[-0.82 -2.40 -0.82 -5.61 -2.39 -0.36]  Z521
[ 2.00  4.44 -3.98  4.26  8.19  1.51]  Z772
[4.91 5.20 1.65 0.64 4.41 4.22]  Z776
[ 3.73  2.38 -2.11 -0.15  3.69  0.23]  Z958
[ 8.10  7.60 -0.36 -2.39 -0.82 -5.61]  Z519
[3.07 5.40 7.07 7.65 5.52 7.49]  Z695
[ 8.10  7.60  3.35 -4.92 -3.88 -1.78]  Z883
which: [-0.82 -5.61 -2.39 -0.36] => Z521
which: [ 8.10  7.60  3.35 -4.92 -3.88 -1.78] => Z883
which: [ 8.10  7.60 -0.36 -2.39 -0.82 -5.61] => Z519

[ 0.33 -1.44  1.68  1.04 -5.35  1.43 -6.46 -0.93 -1.53 -3.93  6.11  6.02
 -2.55 -7.02 -4.22 -4.01  1.25 -4.70 -1.75  3.12 -7.10  1.52  1.85  5.50
 -4.72  3.21 -7.57 -5.98 -1.54 -4.55  0.55] = Z830
[-3.68 -2.11  5.98  5.91  0.09 -0.56 -0.79 -6.02 -4.98 -5.02  4.60  1.87
  1.54 -1.77 -5.92 -5.81  0.04  2.73 -0.19 -7.65 -8.17 -5.51  6.20  2.37
  5.02  5.75  1.59  3.59 -3.05  4.33  0.24] = Z920
[-3.51 -0.93  3.65  0.01 -2.63 -2.24 -3.42  0.77  1.98 -0.52  5.03  4.54
 -2.73 -7.58 -6.42 -5.34 -0.19 -8.17 -5.51  2.73 -7.65  0.04  3.16  5.22
 -1.38  3.28 -5.79 -4.17 -5.83 -4.08  4.36] = Z772
which: [-5.02  4.60  1.87] => Z920
next: [-0.19 -8.17 -5.51  2.73 -7.65  0.04] => [3.16 5.22]
which: [-5.02  4.60  1.87  1.54 -1.77 -5.92 -5.81  0.04  2.73] => Z920

[ 3.62 -0.50  3.62  1.21  1.21  1.21]  Z776
[ 2.27  0.98  5.56 -1.57  0.96  3.52]  Z883
[ 3.62  1.22 -1.62 -0.85 -0.50  7.59]  Z830
[ 2.27 -1.62 -1.81  7.59 -0.51 -0.85]  Z500
next: [-0.50  3.62] => [1.21 1.21]
all Z830: [1.22] => 1
next: [ 1.22 -1.62 -0.85] => [-0.50  7.59]
which: [-0.51 -0.85] => Z500
which: [ 0.98  5.56 -1.57  0.96] => Z883
all Z776: [1.21] => 3 4 5
which: [ 1.22 -1.62 -0.85 -0.50  7.59] => Z830

